Rotation paths and how fast each direction turns (degrees a step)
Each turn is a multiple of 5 degrees from 10 to 175, or 0.

[ 0.79  5.49 -3.14  0.31  1.24 -0.01 -0.55 -1.56 -0.24  0.55 -1.70 -2.66
  1.79]
[ 1.99  2.62 -1.38 -5.58 -0.80 -1.40  0.67  0.18 -0.40  0.48  1.54  0.89
  2.51]
[ 1.17  2.72 -5.15 -0.26  2.30 -1.12  1.92 -1.33  0.40 -1.06 -2.33 -1.69
  1.45]
[ 2.66  0.92 -3.38 -4.35 -0.25 -0.02 -1.30  0.26  1.61  1.16  0.83  3.09
  1.62]
[ 1.66  2.43 -4.58  1.67  3.59  0.73  1.18  0.86  1.24 -1.47  0.85 -0.72
  2.31]
[ 2.08  4.00 -1.91 -2.24 -0.56  1.52 -2.98  0.86  1.66  2.70  0.63  1.74
  2.03]
[ 1.32  4.17 -1.94 -0.24  2.57 -0.09  1.55  0.53 -0.86 -1.61  2.57 -2.33
  3.33]
[ 1.22  5.04 -1.70 -3.12 -1.04 -0.52 -0.96 -0.81  0.57  2.84 -2.07  0.15
  1.38]
[ 1.76  1.52 -3.47 -3.13  1.58 -1.74  1.90 -0.62 -1.34 -2.50  1.88 -1.34
  3.04]
[ 1.76  3.02 -4.40 -1.88  0.42 -0.14  0.74 -0.57  2.11  1.88 -3.49  1.32
  0.34]
[ 2.41 -0.03 -4.20 -2.25  2.02 -0.20 -1.06  0.69  0.57 -1.85  3.26  0.56
  3.15]
[ 1.88  4.57 -3.27  1.28  1.50  2.01  1.01  1.00  2.15  1.75 -1.19  1.40
  1.09]
[ 1.52  2.77 -1.75 -2.42  0.96 -0.27 -3.51  0.88  0.18  0.14  3.32 -0.81
  3.68]
[ 1.75  6.09 -1.68  0.02  0.99  0.89  3.16 -0.31 -0.35  0.86 -0.70 -0.57
  1.65]
[ 0.95  2.33 -2.43 -4.60  0.04 -2.70 -2.52 -0.26  0.16  0.35  0.03 -1.28
  2.82]
[ 2.57  2.72 -4.15 -1.23  0.97  0.51  3.97 -1.81 -0.67 -0.70 -0.39  0.41
  1.11]
[ 1.30  0.76 -4.04 -3.21  1.22 -1.95 -2.37  1.30  2.72  0.90 -1.09  0.87
  2.06]
[ 3.00  2.33 -4.28  0.47  1.60  2.73  1.54 -0.80 -0.21 -1.11  2.30  1.23
  1.85]
[ 1.03  3.90 -1.83 -1.30  1.57 -0.50 -2.09  2.98  3.07  2.05 -0.44  0.53
  2.54]
[ 2.13  4.05 -2.50 -0.43  0.30  1.98 -0.42 -1.93 -1.98 -0.72  2.87 -1.09
  2.68]
[ 0.82  4.88 -0.99 -3.01  0.76 -2.05  1.17  1.84  1.28  1.89 -1.82 -0.51
  2.07]
[ 1.87  1.93 -4.41 -2.60  0.17 -0.59 -0.80 -3.19 -1.71 -1.52  0.64 -1.50
  2.21]
[ 1.94  2.43 -2.93 -3.01  1.33 -1.25  3.18  1.56  2.02  0.97 -1.55  2.15
  1.18]
[ 1.86  0.73 -5.72 -0.86  1.58  0.27 -2.99 -1.34  0.85 -1.02  0.72 -0.34
  2.19]
[ 2.70  3.65 -1.93 -1.02  1.30  1.63  2.10  2.19  1.90  1.31  1.44  2.94
  1.85]
[ 0.66  3.55 -3.12 -0.02  2.02 -0.13 -3.82  0.17  0.83  0.01  0.75 -2.33
  2.98]
[ 2.53  5.19 -0.60 -2.73 -0.62  1.22  2.18 -0.05 -0.87  1.23  1.70  1.21
  1.99]
[ 0.28  3.34 -3.20 -1.94  1.87 -2.80 -1.00 -0.04  0.32 -0.31 -1.54 -3.21
  2.54]
[ 3.02  2.40 -3.48 -3.84 -1.19  0.70  1.96 -2.11 -0.75  0.45  0.36  2.12
  1.08]
[ 1.08  1.15 -4.48 -1.46  3.30 -2.26  0.26  1.68  2.41 -0.89 -0.84 -0.61
  2.53]
[ 3.07  2.23 -4.36 -0.94 -0.42  2.87 -1.31 -1.62  0.69  1.06  1.19  2.63
  1.27]
Directions:
[ 0.64  1.08 -0.19  0.69 -1.15  1.77  1.11 -1.30 -0.31  1.12 -1.01  1.24
 -1.12] | 170
[ 1.54  1.26 -1.20 -0.33  1.35 -1.39 -0.15 -0.32 -0.08  1.32  1.35 -0.11
 -1.28] | 0

[ 1.18  0.99 -1.23  1.23  0.49 -2.74 -4.84 -4.34 -1.50 -0.81  1.95  2.91
  2.12]
[-0.48  0.46 -1.22  1.45 -2.63 -0.80 -2.98 -1.96 -5.42  3.66  1.49  2.24
 -0.50]
[ 1.55  0.95 -2.10  1.01  0.57 -4.46 -3.35 -0.69 -4.16 -1.47  0.43  2.86
  1.67]
[-0.15  0.70 -0.85  2.37 -1.36 -1.25 -2.70 -5.75 -3.17  2.24  2.46  1.41
  1.70]
[ 0.98  0.34 -1.28  1.45 -0.76 -1.73 -5.23  0.61 -4.76  0.77  1.09  3.63
 -0.84]
[ 0.30  1.10 -2.75  0.18 -1.05 -4.55 -1.15 -4.01 -3.95  0.80  0.77  1.55
  3.04]
[ 1.01  0.40  0.57  4.21  0.14 -0.66 -4.63 -2.58 -3.89  0.64  2.39  2.16
  0.53]
[-0.13  1.06 -3.14 -1.67 -1.86 -2.85 -4.06 -1.91 -3.34  1.70  0.70  3.58
  0.40]
[ 0.99  0.53 -0.82  3.66 -0.31 -3.24 -1.23 -1.97 -5.85  0.33  1.16  0.75
  1.96]
[ 0.84  1.15 -1.28  0.80 -0.03 -1.47 -5.74 -3.74 -1.48  0.28  2.18  3.57
  1.03]
[-0.41  0.52 -1.93  1.20 -2.57 -2.19 -2.06 -1.21 -6.09  2.90  0.87  1.89
  0.08]
[ 1.86  0.85 -1.45  1.98  1.19 -3.93 -3.73 -2.03 -3.38 -1.85  1.02  2.41
  2.36]
[-0.44  0.72 -0.90  1.66 -2.02 -0.54 -3.48 -4.80 -3.19  3.00  2.22  1.99
  0.65]
[ 1.12  0.47 -1.75  1.23 -0.51 -3.07 -4.04  0.81 -5.46  0.10  0.46  2.90
 -0.15]
[ 0.53  1.11 -2.11  1.19 -0.61 -3.65 -1.73 -5.17 -3.02  0.78  1.55  1.36
  3.06]
[ 0.61  0.29  0.32  3.14 -0.62 -0.28 -5.15 -1.51 -4.21  1.49  2.04  2.70
 -0.52]
[ 0.38  1.27 -3.58 -1.42 -1.48 -3.99 -3.10 -1.67 -3.83  0.99  0.29  3.11
  1.23]
[ 0.82  0.29  0.02  4.37 -0.12 -2.21 -1.97 -3.14 -4.98  0.50  1.95  0.74
  1.99]
[ 0.68  0.99 -1.82 -0.22 -0.71 -1.48 -6.08 -2.49 -1.99  0.87  1.63  3.99
  0.09]
[-0.01  0.41 -2.04  1.59 -1.86 -3.23 -0.95 -1.45 -6.51  2.22  0.63  1.28
  1.14]
[ 1.79  0.82 -0.75  2.41  1.25 -2.90 -4.72 -2.98 -2.51 -1.54  1.67  2.53
  1.89]
[-0.78  0.76 -1.57  0.53 -2.58 -0.78 -3.26 -3.44 -3.99  3.54  1.77  2.38
 -0.09]
[ 1.66  0.66 -1.75  1.91  0.36 -3.88 -3.12  0.33 -5.30 -0.66  0.35  2.37
  0.99]
[ 0.27  0.99 -1.47  1.40 -0.75 -2.39 -2.80 -6.01 -2.14  1.20  2.06  1.79
  2.45]
[ 0.49  0.40 -0.60  2.41 -1.15 -0.73 -4.71 -0.02 -5.15  1.56  1.44  2.98
 -1.05]
[ 0.74  1.16 -3.28 -0.49 -0.73 -4.69 -2.25 -2.80 -3.50 -0.02  0.34  2.32
  2.41]
[ 0.50  0.44  0.65  4.29 -0.30 -1.04 -3.30 -3.53 -4.50  1.33  2.32  1.32
  1.03]
[ 0.55  0.92 -2.54 -0.98 -1.10 -2.44 -5.37 -1.08 -2.92  0.97  1.00  4.07
 -0.22]
[ 0.24  0.56 -1.56  2.56 -1.10 -3.53 -0.57 -2.66 -5.99  1.31  0.90  0.64
  2.15]
[ 1.38  0.76 -0.48  2.04  0.67 -1.72 -5.74 -3.03 -1.87 -0.68  2.17  3.12
  1.00]
[-0.79  0.75 -2.49  0.05 -2.84 -2.00 -2.48 -2.34 -4.87  3.52  1.02  2.39
  0.02]
Directions:
[-0.97 -0.18  0.18  0.61 -1.30  0.51  1.88 -1.21 -1.07  1.93  0.21 -1.16
  0.11] | 160
[-0.36 -2.12 -0.23 -1.15 -0.28  0.90 -0.47  0.62 -0.71 -0.48  1.63 -0.40
  1.88] | 0
[-0.56 -0.11  0.43 -0.45 -0.79  1.95 -1.75  0.06  0.64  1.45  0.57  0.93
 -1.64] | 125

[ 0.91  1.39 -1.33 -0.26  2.06  1.50 -2.52  2.47 -1.01  2.14 -2.12  4.37
  1.52]
[-1.97 -0.33 -2.17  0.30  2.19 -1.90  0.03  4.52 -1.59  0.35 -1.52  3.30
 -1.36]
[-1.24 -0.05  0.49  1.68  3.79 -2.59 -1.26 -0.32 -1.06  3.16 -1.91  3.52
  0.34]
[-2.69 -1.85 -2.88  1.29  0.49 -0.62  0.54  0.33  1.21  1.55 -0.36  5.42
  0.41]
[-1.81 -1.04 -1.12  4.18  2.95  2.47 -0.59  1.06 -1.54  1.56 -1.21  2.68
  1.15]
[-0.51 -1.91 -1.29  0.55  0.10  0.58 -0.83  2.90 -0.13  1.27 -4.40  3.51
  2.50]
[-1.24 -2.94 -0.45 -0.31  4.98  0.25 -0.02  2.33 -1.87 -0.60 -1.84  2.55
 -0.20]
[ 0.54  0.86 -0.90 -1.33  2.98 -0.01 -2.06  0.76 -0.16  2.23 -1.32  5.20
  0.99]
[-2.40  0.43 -2.96  1.20  1.75 -0.46  0.06  3.53 -1.24  0.67  0.37  4.16
 -1.34]
[-1.30  0.33  0.01  3.40  2.16 -1.83 -1.39  1.05 -1.67  3.39 -2.48  2.85
  0.77]
[-2.96 -3.47 -1.79  1.13  0.49 -1.76  0.90  1.05  0.83  1.03 -2.25  4.33
  0.70]
[-1.55 -2.28 -0.53  2.43  4.26  2.40 -0.26 -0.50 -0.97  1.26 -0.99  3.43
  1.57]
[ 0.13 -0.69 -2.34 -0.10  0.39  2.28 -1.20  2.73 -0.01  0.90 -2.74  4.62
  2.23]
[-1.13 -1.00 -0.89  0.76  4.13  0.17 -0.44  4.13 -2.84 -0.28 -2.12  2.16
 -0.56]
[ 0.01  0.22 -0.36 -1.15  3.02 -2.40 -1.81  0.88 -0.30  2.54 -2.68  4.67
  0.73]
[-2.93 -1.01 -2.54  0.81  2.72 -1.13  0.56  1.22 -0.09  0.76  0.98  4.94
 -1.40]
[-1.16  1.00 -0.91  3.90  1.85  0.54 -1.66  0.28 -0.98  3.28 -1.28  3.94
  1.41]
[-2.49 -2.78 -2.17  2.41 -0.46 -0.37  0.66  3.09 -0.09  0.73 -2.95  3.44
  1.15]
[-1.05 -3.05  0.71  1.57  4.67  0.91 -0.52  0.26 -1.60  1.03 -2.78  2.37
  1.52]
[ 0.00 -1.40 -2.09 -1.91  1.56  1.25 -0.98  1.54  0.74  0.81 -1.87  5.25
  1.76]
[-1.14  0.63 -2.09  1.05  4.13  1.53 -0.80  3.57 -2.43  0.25  0.00  3.11
 -0.72]
[-0.19  1.31 -0.78  0.53  1.20 -2.45 -1.82  2.26 -1.02  2.94 -3.10  3.99
  0.65]
[-3.41 -2.32 -1.54  1.41  2.53 -2.67  1.05  1.46 -0.44  0.78 -0.88  3.88
 -1.29]
[-1.39 -0.89 -0.57  2.72  2.70  0.63 -1.07 -1.63  0.21  3.13 -1.22  4.45
  1.84]
[-2.04 -1.98 -3.04  1.86 -0.15  1.90  0.58  2.80  0.15  0.17 -1.62  4.19
  1.34]
[-0.36 -1.45  0.09  2.01  3.93  1.31 -1.11  2.67 -2.60  0.78 -3.17  1.75
  1.46]
[-0.16 -1.84 -1.24 -2.57  2.00 -1.09 -0.87  2.18  0.23  0.79 -3.12  4.54
  0.94]
[-1.42 -0.17 -1.26  0.24  5.20  0.12 -0.46  1.53 -1.60  0.57  0.66  4.11
 -1.04]
[-0.73  2.03 -1.94  1.39  0.55 -0.92 -1.93  1.49 -0.15  3.16 -1.27  5.07
  0.96]
[-3.40 -1.68 -1.89  3.34  1.40 -1.65  0.89  2.95 -1.36  0.91 -1.44  2.93
 -0.74]
[-0.95 -2.29  0.49  2.19  2.78 -0.57 -0.91 -0.86 -0.34  2.65 -3.27  3.31
  2.16]
Directions:
[-0.20 -1.78  0.91 -1.52  1.34 -1.34  0.50 -1.84  0.85 -0.12 -0.04  0.48
 -0.20] | 90
[ 1.09  0.89  1.07  1.13  0.79 -0.49  1.99  0.84  0.81 -0.95 -0.14  1.52
  0.86] | 0

[ 0.74 -2.88  0.79  1.25 -1.50 -2.14 -0.39  2.54 -2.78  0.82 -3.39 -1.72
 -4.47]
[ 2.80 -0.47 -2.00  0.05 -2.29  2.06  1.62 -2.36 -3.94  2.94 -0.33  2.48
  2.63]
[-1.52  1.17  3.85 -0.82 -2.20 -0.33  1.26  0.08 -1.55  2.16  2.86 -4.86
 -0.22]
[ 1.00 -4.00  0.82 -0.56  3.99 -2.56  2.18 -0.63 -3.73  0.77 -0.39  1.19
 -2.47]
[ 1.38 -0.61 -0.47  4.19 -1.58  0.72 -2.49 -2.26 -1.36  2.76  4.29  1.49
  0.54]
[ 2.75  1.82  4.77 -1.74  0.68 -3.19  0.37 -1.96  2.11  2.53 -0.26 -1.90
 -0.25]
[-0.92  0.29  2.65  4.50  2.66 -1.53 -0.03  0.98 -3.88 -0.82 -2.18  2.97
  0.06]
[ 3.04 -1.72 -0.29  1.75 -3.28  0.61 -4.75 -2.41 -1.03  1.38 -2.20 -1.99
 -0.45]
[ 1.77  4.36  1.53 -0.99 -2.52 -1.36  4.20 -0.66 -1.90  2.35 -1.95  0.40
 -0.88]
[-1.18 -3.74  3.26  1.85 -0.26  1.12  0.93  2.58 -4.37  0.09 -0.90 -2.20
  2.11]
[ 0.46 -1.45 -2.08 -2.08 -0.95 -0.33 -1.49 -4.38 -3.96  2.54  0.51 -0.54
 -3.39]
[ 3.10  1.04  0.79  2.38 -0.77 -1.08  4.26  1.49 -0.50  3.30  4.10 -0.65
  0.23]
[-1.46 -3.49  6.03 -0.56  1.80 -0.58 -0.60 -2.89 -0.99  0.69  0.60  0.68
  1.32]
[ 0.96  1.75 -1.11  2.47  2.03 -2.91 -3.81 -0.10 -2.57  2.89  0.78  0.27
 -3.40]
[ 5.80  0.16  1.90  3.37 -1.17 -0.27  1.83 -2.44  1.07 -0.25 -1.00 -0.29
  2.19]
[-3.12  1.14  5.23  0.16 -2.74 -1.03 -1.01  0.11 -1.41  1.81 -2.82  1.73
 -1.18]
[ 3.02 -0.42 -1.92  0.57  1.69 -0.51 -1.59  1.61 -4.91  1.78 -3.31 -2.20
  0.58]
[ 0.90  0.38  0.48  1.80 -4.47  1.72  3.05 -4.41 -2.73 -0.73  1.03 -1.12
 -0.86]
[-0.25 -2.73  3.23 -2.09 -1.62 -1.74  1.78  3.25 -0.98  4.59  0.35 -0.43
 -1.35]
[ 0.33 -0.73 -0.53  0.26  3.90  0.16 -0.31 -2.78 -5.54  1.50  1.54  0.64
  2.63]
[ 1.49 -0.27  1.56  3.21 -1.73 -1.57 -0.67 -2.37  0.60  0.48  3.85 -3.29
 -3.71]
[ 2.99 -1.38  3.39 -0.37  1.48 -2.96  1.71 -0.20  0.66  2.89 -1.63  4.37
 -0.08]
[-1.04  2.31  2.40  3.66  0.62  0.64 -4.46 -0.68 -3.21  1.42  0.00 -0.21
  2.73]
[ 3.64  0.39  1.05  0.31 -0.81 -2.43  0.05 -2.24 -0.76 -0.77 -3.41 -3.78
 -3.53]
[ 0.60 -0.36  1.20  2.84 -3.45  0.41  3.22  1.60 -2.99  1.54 -1.92  4.28
  0.32]
[-0.32 -1.32  1.92 -2.33 -1.77  1.44 -2.76 -0.57 -3.08  3.39 -0.56 -4.04
  2.64]
[ 0.65  1.75 -0.91 -0.23  1.58 -1.91  3.93 -1.73 -4.58  0.21  0.99 -1.50
 -3.58]
[ 1.81 -5.44  1.67  3.53 -1.79  0.40  1.39  0.65 -0.40  1.78  2.95  0.99
  0.37]
[-0.11  1.32  2.50 -3.16  0.89 -1.53 -2.30 -3.76 -0.91  4.64  1.19  1.01
  0.19]
[ 2.22  2.26  2.01  4.58  3.51 -2.61  0.87  1.19 -2.00 -0.07  1.17 -2.23
 -0.50]
[ 1.76 -3.70  3.08  2.59 -2.00 -0.37 -1.39 -3.94  0.30 -0.84 -2.41  2.22
 -1.26]
Directions:
[-1.35 -0.60 -0.94  1.22 -0.31 -2.06  0.71 -1.05  0.35  1.22 -0.86 -0.74
  1.08] | 0
[ 1.65 -0.59 -1.17  0.66 -2.12  0.27  0.55 -0.58  1.32  0.53  0.48  1.26
 -0.82] | 110
[-0.06  0.25 -0.03 -1.43  0.66  0.12  0.88 -2.69 -0.47 -0.64 -0.91  1.59
  0.13] | 160
